(in the rows, 128 means zero)
One turn moves each row of this set onto another row. After a few examples, where does it send each row asked below?
Duzi: [122 107 103 115 131 140 138 153 123 103 124 129]
Lub: [147 115 124 127 158 128 142 125  99 120  80 126]
kos: [128 139 142 114 128 156 155 174 118 153 113  98]
gete: [159 137 121 146  87 167 137 133 122 141  75 117]
vumi: [152 143 117 132  88 148 143 132 108 142  67 113]
Tiba: [126 122 133 118  84 159 148 129 154 140 112 145]
sola: [168 130 145 130 156 145 151 138 156 142 105  88]
mut: [140 151 146  77 135 159 148 140 129 150  78 114]
damok: [137 135 128 142  89 144 150 144 164 129 113 100]
namo: [126 135 105 137 111 165 115  93 146 135  98 121]
fepeb: [146 128 135 118 116 177 132 122 111 149  66 144]
taz: [144 135 129  98 145 165 148 164 101 143 108 101]
kirug: [127 118  99 107 134 139 130 150 126  90 103 125]
gom: [126 126 118 131  92 141 147 136  97 125  76 121]
reku: [103 130 128  93 125 162 133 153 149 109 105 129]
pokek: [160 110 108 137 141 124 133 115 122 115  75 129]
vovop: [117 143  93 113 127 159 106 112 124 133  87 126]
mesid: [133 115 131 154  96 128 150 131 157 123  93 108]
Sazel: [127 132  96  91 158 146 111 121 136 142  94 116]
Sef: [137 129 120  95 118 168 141 115 149 171 116  94]
Zulo: [174 129 140 110 150 143 160 140 152 147 118  98]
falo: [125 122 106  83 144 149 129 127 156 153 120 103]
tur: [156 130 133 140  94 155 155 141 163 143 123 108]
lini: [157 124 148 109 137 133 152 112 175 144  96 126]
Fuzop: [122 112 127 124 154 131 146 155 133 114 129 121]
Tik: [160 130 152 140 136 139 153 139 145 157  80  90]
Modat: [147 137 119  80 146 150 150 161 110 130 107 106]
riveb: [138 110 133 125 159 156 122 118 152 112  79 140]
rikig: [146 131 122 126 115 170 133  90 151 162 101 103]
Res: [158 118 108 143 131 143 122 121 127 106  65 126]

Modat turns into kirug
Duzi turns into pokek
Where do these go?
reku turns into riveb
kos turns into Fuzop
Sazel turns into vovop

One turn moves each row of this set onto another row. After a few examples, where does it send each row asked below?
fotem: [140 162 118 147 118 129 131 114 105 115 126 157 118 105 139  97  86 121
 147 104 124 129 143 147]
riz: [118 110 124 112 154 105 124 122 128  99 145 119 155 152 151 143 128 122
 165 162 105 125 144  99]
Pid: [156 140 164 170 152 138 112 146 128 125 128 128 114 141 112 109 128 118
 161 149 138 103 144 145]
furum: [150 106 143  88 122 106 137 142 111 136 121 120 146 137 133 154 122 125
 156 142 150 137 136 153]
mubil: [177 104 149  93 105 131 136 136 108 137 113 124 133 134 148 129 123 131
 138 141 149 120 127 134]
Lum: [150 157 149 153 144 141 125 150 134 111 136 139  99 178 118 113 120 131
 156 152 125 106 134 155]
bibet: [135 137 138 169 129 130 133 113 136 111 150 123 104 177 112 114 133 140
 141 141 128 109 143 156]
somi: [125 135 104 111 117 121  91 116 138 141 108 155 145 113 141 167  94 126
 122 122 122 100 128 137]
pupu: [104 163 136 151 120 109 118 128 124 114 112 154 106 134 150 144 103 152
 119 117  97 141 119  96]
bak: [130 137 131 130 130 110 116 108 162 116 148  95 147 168 130 124 122 119
 151 152 116 134 111  96]
gug: [114 154 138 162 133  96 126 149 142 121 139 155 125 135 158 146  99 136
 125 113  89 131 116 103]
kar: [132 149 119 139 129 128 106 115  85 107 132 169 112 108 131 107  83 132
 131 109 124 120 141 118]
Ribe: [138 129 123 123 149 120 116 110 154 114 144 129 166 154 142 135 125 131
 154 179 112 139 118  96]
Pob: [154 116 147 109 114 154 124 143 103 140 115 111 126 113 132 140 156 130
 139 134 141 119 129 130]
kuze: [126 137  93 123 115 101  92 110 118 144 118 173 117 122 143 164 105 137
 122 132 119 117 139 129]

Pid turns into bak
Pob turns into bibet
kar turns into pupu
Where do these go?
mubil turns into Lum
fotem turns into gug

One turn moves each row of this set onto another row. After a few examples, where does it send each row asked below?
tidi: [176 127 144 121 152 111 129 121 144 185 121  95 103 126 151 152 154 123
 122 112 140]
luzat: [169 173 135  93 138 134 114 111 125 160 139 130 141 104 152 150 121 146
 135 124 114]
Seta: [142 147 129 162  98 116 142 117 114 171 111  96 100 109 147 137 145 145
 115 111 116]
buzo: [135 181 133  97 136 147 114  87 113 147 133 113 129 112 139 150 111 139
 126 112 112]
zutud: [138 161 123 102 148 154  95  84 126 151 132 118 109  98 157 145 126 133
 116 111 126]
bot: [155 143 107 138 110 114 133 118 107 163  98 103 110 117 158 153 135 160
 113  96 139]
sofep: [102 169  81 113 153 131 148 133 138 153 138 156 115 136 125 123 128 128
 101 120  86]
dipu: [112 156  88 134 156 129 139 150 142 147 120 135 140 148 112 113 149 109
  86 134 108]
Gevof: [171 137 120 130 138  97 133 108 128 168 121  89 102 101 142 156 140 156
 102  96 121]
mer: [181 143 148 129 137 126 125 149 137 176 115 124 131 129 155 136 142 134
 144 137 134]
tor: [110 149 108 113 161 113 156 151 142 154 136 123 128 164 114 109 138 126
  89 134 111]
tuge: [110 152  90 118 153 129 162 145 149 165 130 133 125 154 106 118 139 117
  92 131  89]
Nuno: [101 159  75 109 145 130 148 144 159 160 136 114 154 139 122 126 136 125
  97 110  95]
pofu: [158 138 134 117 128 135 123 125 125 180 103 111 115 141 169 151 148 120
 136 113 158]
lin: [104 154  84 108 150 135 147 150 165 168 134 117 154 149 125 124 142 112
 104 116 102]
ror: [151 143 158 131 142 145 122 133 134 173 106 110 119 151 147 134 140 110
 144 135 144]
dilu: [148 166 118  91 126 137 115  91 111 163 122 114 122 115 163 163 128 139
 125  99 136]
zabur: [106 157  99 110 157 110 156 142 136 146 141 122 129 154 111 112 131 138
  82 127 103]
Luter: [157 126 133 130 143 151 121 112 146 184 106 112 101 118 147 151 146 112
 134 119 157]
Nemun: [107 165  80 126 155 128 137 138 137 140 126 135 143 139 109 117 142 118
  80 128 100]
Bod: [107 157  96 115 162 138 147 148 149 165 133 158 113 155 130 117 139 107
 113 132 100]
Fug: [172 133 151 138 148 139 116 138 150 180 115 123 126 115 151 136 144 138
 143 118 142]
zikef: [145 154 114 104 139 153 115  78 131 165 126 114 109  90 140 162 125 132
 122 102 135]
gif: [106 165  79 104 160 135 162 140 154 150 132 120 130 133 115 125 134 122
  82 122  97]
nila: [172 130 147 129 140 156 129 128 149 193 124 107 114 118 154 147 146 105
 126 117 135]
Kevi: [146 149 120 164 116 114 138 127 110 149  96  97 111 118 132 137 123 165
 111 110 118]
fud: [144 149 157 130 119 143 128 114 130 187 124 108 109 131 158 138 154 101
 139 127 132]
nefu: [106 160 108  97 164 119 150 139 140 151 147 126 132 159 115 113 133 124
  90 132 106]
lubiz: [151 128 140 139 149 147 105 126 141 170 106 112  99 128 161 130 150 115
 127 127 152]
banu: [109 157  86 114 153 130 161 140 145 161 134 134 127 149 105 120 136 121
  90 129  85]
Fivek: [166 152 135  90 153 118 119  90 134 172 141 100 112 106 149 163 137 132
 116 102 123]
fuduk: [161 162 138 104 148 145 106 102 138 164 139 128 135  91 147 148 124 152
 135 106 122]
Fugi: [159 160 125 104 135 155 124  91 130 170 144 108 121  85 146 160 123 132
 110  99 108]
rom: [108 165  91 117 162 137 133 139 142 145 128 139 145 146 113 117 145 104
  88 133 106]
pevid: [167 143 122 152 130 120 124 125 131 161 114 115 123  89 141 140 129 178
 119  99 121]
fopom: [110 159  90 102 166 141 161 148 163 160 130 122 131 145 119 122 141 107
  91 129 107]
geke: [104 149  77 122 144 126 153 156 162 165 128 112 150 146 122 122 142 123
  98 113 101]
Dadu: [112 153  83 121 158 130 168 156 159 156 121 118 126 142 116 120 143 120
  83 125 105]
feke: [109 157  92 109 156 134 159 141 148 164 135 135 128 153 107 120 137 114
  93 132  89]
zarub: [132 176 134 112 111 139 125  83 113 165 141 108 114  99 150 150 132 131
 122 108 106]
Gudin: [168 132 116 160 119 130 142 126 129 173 113  95 107  93 141 148 135 150
  99  98 114]
zele: [154 130 105 153 124 129 132 107 128 166 100 102  95  95 135 153 134 153
 110 101 138]
padu: [108 152  83 138 149 122 157 156 141 158 122 151 108 147 125 115 137 129
 101 125  95]
lener: [145 138 107 158 128 124 115 113 119 147 104 104  94  98 149 135 133 162
 100 105 128]
Pamab: [175 154 119 143 119 107 132 135 117 155 115 117 128 100 144 141 126 175
 119 118 111]

dilu turns into bot
zikef turns into zele
banu turns into tuge
Where do these go?
fopom turns into gif
ror turns into buzo
dipu turns into rom
nila turns into Fugi
fud turns into zarub
luzat turns into Pamab
zutud turns into lener
sofep turns into padu
Gevof turns into tidi
nefu turns into zabur
fuduk turns into pevid
geke turns into lin

